128 stands for zero in the data rows.
Here are some points, one per row:
[159 110 172 108 117 169 165 100 170 142 153  88 130 127  88 107 124 100
  86 162 164 130 112 110 163 191 119 156  83 133 188 170 152 175 165  78
 150 154 146 146 174 120  91 145 116 103 118 165]
[132 123  81 153 145 151 130 124 109 169 152 114  63 180 146 114 154 142
  97 137 164  91 152 149 191 107 117 135 150 155  90 165  81 178 108 147
 185 143  66 129 118 178 143  83 121 150 166 172]
[137 156 144 169 124  85 159 149 105 163 155 131 130 118 103 135 139 135
 157  93 121  79 176  79 179 135 144  87 100 122 152 210 169  80 108  99
 126  77 101  61 110 153 102 142  86 159 127 109]
[141 158  83 115 198  91 134  81  40 198 113 123 134 156 128  91  45 140
  82 129  95 161 171 107 110 134 120 203 160 199 107 126 148  88 127  92
 122 137 128 139 152  52 105 147 139 124 124 117]
[163 127 142  87 139 106 150  54 161 144 126 103 115 142 164 139  94 159
 113  86  90 108  91 107 124 128 147  86 174 113 211 108  78 114 115 136
 143 154 152 104 160 197 115 127 157 137 149  89]
[159  95 146 131 110 111 109 125 126 191 125 177  65 125 140 113 200 107
  86 172 149 122  50  73 131 118  78 191 142 121 126 124 130  84 111 161
  77 125 137  93  94 116 155 157 154 118 100  95]
[ 75 145  83  87 121 160 159 196 134 160 155 146 108 134 151 126  86  74
 112  61 162 163 103 107 152  86 167  96 100  94 105 134 129 135  73 130
 119 156 151 127 198 125 134 174 142 124  99 137]
[ 94 121 133  69  96 106 137 117 129 169  86 130 174  89 172 186 130  91
 148 105 163  84 137 185 146 100  98 167 148 141 140 152 179 111 165 179
 147 150 116 125 124 104 120  84 159 157  85 153]
[123 121 114 116 107  78 174 116  79 101 148 149 118  81 165  81 156  84
 121 133  81 147  93 142  96 141 117 121 114 139 104 111 212 181  64 111
 145 110 156 149 138 186 100  73 102 135 160 138]
[118  85 113 106  86 113  99 160 125 154 108  88 196  86  72 108 134  94
 126 146  84 119 160  69 100 143 119 113 144 139 131 111  65 150 118 119
  85 168  77 159 120 173 125 148 129 192 110 149]
[ 72 123  94 113 145 140 124 103 113 118 107 132  83 158  73 134 104 164
 145 141  98 136 116 155 140  84 118 131  89  64 133  95 204 161 136 100
 151 177  96 121  75 170 112 180 104 139  78  96]
[164 155 168  85 190 106 112 162 104 118 140 136 127  87 187  82 164 164
 162 141  92 104 100 157 148 137 178 132  99 119 163 150 103 148 114 154
 136 161  99 168  96  69 167 169  94 119  99 155]
[117 144 100 139 166 169  98 183 172 167 118 146  94 119  98 146 108  79
 162 163  79  68  84 130 116 150 166 116 165 150 160  63 163 101 147 123
 131 115 118  98 124  93 109  86 118 102 161 172]
[133 143 104  81 139 155 168 122  77  92  73  49 132 168 103 141 189 123
 177 169 181 123 145 105 102 137 156 133 135 124 145 104 126  80  74 143
 148 137 193 104 117 110 162 119 108 140 132 152]
[119 196 196 128 141 189  93 114 109 109 124 163  76  97 128 146 132 106
 108 138 168 151 204 150 106 178 166 132 120 141 142 118 160 112 122 197
  44 177 105 141 120 161 107 126 141 154 182  87]
[113 120 169 181 144  92  94 146  73 112 123 133 124 159 152 126  88  78
 137 159 135 157  93 160 140 157 133 110 103  99 130 145  81  87 183  72
 135 169 172 122 119 170 151  82 171 165  87 144]
[129 159 116 159 106 137  89 164 151 105 128  94 136 111 187 175 190 154
  92 104  95 183 147  80 129 173 147 155 161 126 105  88 162 103 158 139
 217 151 110 105 137 123 104 142 129 134  92 123]
[ 86 130 175 131  70  96  63  81  92 168 157 125 150 155 101 134 176  93
 119 147 123 138 145 173 158 102 193 100 177 125 126 104 107 149 116 129
 135  95 143 134 136  92 109 145  92  63 102 104]
[ 86 103 129 145 174 118 167 125 147 108 157 135 138 106 112 172 163 110
 182 143 128 187 107 121 140  94  68  91 164 187 146 156 114  70 120 138
 139 187 103 170 117 112 109 128 103  65 160 103]
[159 117 153 104 117  80 168 167 170 113  98 155 126 195 131 183 117 117
  68 141 137 171 137 129  98  72 162 129 102 157 152 117 109 147 163 116
 107  95 141 154  73 132  94 138  83 172 154 156]
[126  60 166 155 134 163 135  97 158  84 154 138 128  77 112  60  83 154
 130  94 162 157 146 103 176  77 177 140 175 158 103 116 147 113 104 121
 142 116 145  92  66 128 118 117 150 155 109 185]
[134 110  91  85 128 155  93 128  89 107 172 161 154 107 115 150  93 165
 115 136 170 154 109  82 171 157  94  97 101 146 172  85 124 160 161 137
 141  82 138 149 119 109 167  64  88 164 118  63]
[140 127 139 128  82 126  90 113 154 107  90 150 112 169 110 106 165 165
 206 110 113 112  89 110 159 110 158 159  82 157  88 132 121 106 124 126
 136 153 125 176 183  79  65 103 164 172 162  91]
[131 119 152 147 160 177 136 103 131 153  69  94 119 137  95 114 129 124
 118  65  90 190  93 160 119 160  88  85  98 106  93 163  99 134  93 177
 113  65 104  91 111 103  97  82 100 141  86 144]
[122 149  97 183  66  96 171 147 141 160 117  99 122  98 105 118 103 156
 119 105  93 158 148 152 172 151 132 147  79 113 182  96 105 108 129 167
 137 105 161 180  88 121 180 119 180 100 173 144]
[170  98  97 155 112  94  82  90 177 147 176 135  94 144 155 139  99  82
 199 150 155 147 169 120  58 153 108 113 126  91 125 147 148 140 101 166
 162 118 149 143 125  71 147 168 118 164 137 142]
[ 86 128 164 145 188 108 122  92 120 159 168  94 160 157 146 156 180 146
 155  84 169  98  98 104  92 148 122  98  90 165  98  63 162 145 156 115
 105  89 109 150 122 136 155 169 192 131 144 161]
[ 55  57 159  89 114 117 144 158 138 104 156  93 118 154 151 117 123 169
 105 159  80 142 149 146 136 142 125 125 128 112 103 171 130 144 137 120
 105 116  97  17 147  77 175 116 146 149 207 112]
[ 97  67  74 175 128 112  77 108 129 121  66 156 144  95 155 124 114 197
  73 145 168  98 115 160 129 143 126  77  90 148 136 147 130  96 111 137
 109 138 145  99 171 138 108 164  75 120 152 182]
[135 166 126 109 102  82  97 159 164 114 105 135 122 142 130 117  99 162
 162 115 181 162 141 138  95 131 122 165 110 152 158 116 132 158  52  65
 106 127  61  87 132 164 155  81 143  51  93 141]
[141 130 185 123 106 159 144 147  88 106 182 148 100  92  89 203 113 160
 126 124 105  87 109 175  83 115  92 182 123 148 109  96  84  97  85 122
 167  98 124 139 179 127 127 167 111 155 111 159]
[145  75 143 169 140 154 152 112 154 141 102 124 122 116 125 105 142  97
 111  76 113  88 171 117  73  83 158 153  77 132 115 117 116 118 172  99
 144 153 134 143 156 137 208  78  71 100 112  65]
[154 160 111 170 118 153 151 136  81 142 109 181 163 112 114 104 158 136
 181  88 143 159 126 139  96 100 100 149 164 113 173 124  82 215 214 117
 123 142 163  57 145 122 123 159 122 135 181 138]
[106 124 151 159 115 131 200 140 123 124 133 180 181 160 116 128  96 156
 119 174 159  78 104  99  72 179 168 118 150 103  94 134 114 147 113 184
 173 155 106 130 103  98  97 114 161  86 101  91]
[180 169 101 162 160 143 111 140 166 154 148 101 186  88  83 166 153 165
  79 163 138 147 100 171 118  80 149 109 155  90 111 173 155 151 100  80
 112 142 157 147 130 116 159  96 172 172 134  92]
[134 181 123  98 149 162 142  70 177 108 160 237 181 168 129 113 177 116
 124 170  81 137 206 130 166 140  96 129 106  91  97  94 118  78 125 146
  96 136 140 121 157 153 157 119 137 116 114 178]
[160 124 141 119 144 105 102 113 103  57  61 143 118 126  80 161  95  93
 123 133 101 123 116  81 154 103 140 123 159 117 131 180 158 164 159 156
 150  78  99 154 174 151 193 154 171  98 148 140]
[ 97  98  78 172 151 156 157 157 141  80 136 114 115 144 166  97 157 119
 126 157 116 127 156 160 119 116 135 153 155 142 202 147 109 145 139 129
  90  49 119 168 167 147  95 146 171 141  65  86]
[174 144 100 122  87 184  82 137 102  77 164  88 203 165 154  92 101  76
  91 105 126  99  95 145 113  85  96 135  85 133 146 148 135  90 132 137
 138 118 103 114  79 140 110 153 146  95 172 103]
[ 69 194 144 151  80 175 124 116 155 143 110 102 120 146 185 128  75 161
 158 145  96 120  96  81 122 125  96 134 166 148  94 174 143 160 123 107
  85 123 167 170 106 162 166 129  65 123 116 143]
[161 161 152  81  82 127 146 172 138 126  94 127  73 115 134  69 128 149
 125 136 146 100 174 169 109 120  62   0 156 159  79  99 139 119 165  90
 166 124 141 152 124 101 121 154 163 109 107 110]
[ 91 166  79  91 142  70 109 128 148  70 171 115  96 100  80 100 143 132
  90  70 154  97 112 109  89 144 130 156 154  70 111 167  86 109 191 125
  98 123 148 152 109 122 100  91 106 113 129 151]
[171 114  88 112 130 131 167  93 124 132 106  94 125  60 174 172 100 102
 160 168 144 142 127 137 162 139 158 141 108  73  67  99  74 122 158  81
  97  88  89 123 112 150  94 148 122  96 156  97]
[175  81 154 123 177  99 103 188 146 115 136 102 156 167 129 154 112 138
 157  91 118  87 158 159 178 166  86 163 164 117  92  95 149 159 101 162
  95 154 201 130 124 143 100 143 108  93 121  97]
Along one direction, these points spread out more than along any other. Take the direction at right angles to it along which they spread out most. Go by this last direction. Where along it does each point below lie, from 0 to 99? 50 is the average, and the first point above lies past it. One standard deviation of the points above along it is 16.
[ 69 194 144 151  80 175 124 116 155 143 110 102 120 146 185 128  75 161
 158 145  96 120  96  81 122 125  96 134 166 148  94 174 143 160 123 107
  85 123 167 170 106 162 166 129  65 123 116 143] 34
[ 86 103 129 145 174 118 167 125 147 108 157 135 138 106 112 172 163 110
 182 143 128 187 107 121 140  94  68  91 164 187 146 156 114  70 120 138
 139 187 103 170 117 112 109 128 103  65 160 103] 49
[134 110  91  85 128 155  93 128  89 107 172 161 154 107 115 150  93 165
 115 136 170 154 109  82 171 157  94  97 101 146 172  85 124 160 161 137
 141  82 138 149 119 109 167  64  88 164 118  63] 68
[141 130 185 123 106 159 144 147  88 106 182 148 100  92  89 203 113 160
 126 124 105  87 109 175  83 115  92 182 123 148 109  96  84  97  85 122
 167  98 124 139 179 127 127 167 111 155 111 159] 48
[134 181 123  98 149 162 142  70 177 108 160 237 181 168 129 113 177 116
 124 170  81 137 206 130 166 140  96 129 106  91  97  94 118  78 125 146
  96 136 140 121 157 153 157 119 137 116 114 178] 60
[129 159 116 159 106 137  89 164 151 105 128  94 136 111 187 175 190 154
  92 104  95 183 147  80 129 173 147 155 161 126 105  88 162 103 158 139
 217 151 110 105 137 123 104 142 129 134  92 123] 49
[ 86 130 175 131  70  96  63  81  92 168 157 125 150 155 101 134 176  93
 119 147 123 138 145 173 158 102 193 100 177 125 126 104 107 149 116 129
 135  95 143 134 136  92 109 145  92  63 102 104] 48
[106 124 151 159 115 131 200 140 123 124 133 180 181 160 116 128  96 156
 119 174 159  78 104  99  72 179 168 118 150 103  94 134 114 147 113 184
 173 155 106 130 103  98  97 114 161  86 101  91] 48
[ 55  57 159  89 114 117 144 158 138 104 156  93 118 154 151 117 123 169
 105 159  80 142 149 146 136 142 125 125 128 112 103 171 130 144 137 120
 105 116  97  17 147  77 175 116 146 149 207 112] 16
[180 169 101 162 160 143 111 140 166 154 148 101 186  88  83 166 153 165
  79 163 138 147 100 171 118  80 149 109 155  90 111 173 155 151 100  80
 112 142 157 147 130 116 159  96 172 172 134  92] 67
[140 127 139 128  82 126  90 113 154 107  90 150 112 169 110 106 165 165
 206 110 113 112  89 110 159 110 158 159  82 157  88 132 121 106 124 126
 136 153 125 176 183  79  65 103 164 172 162  91] 49
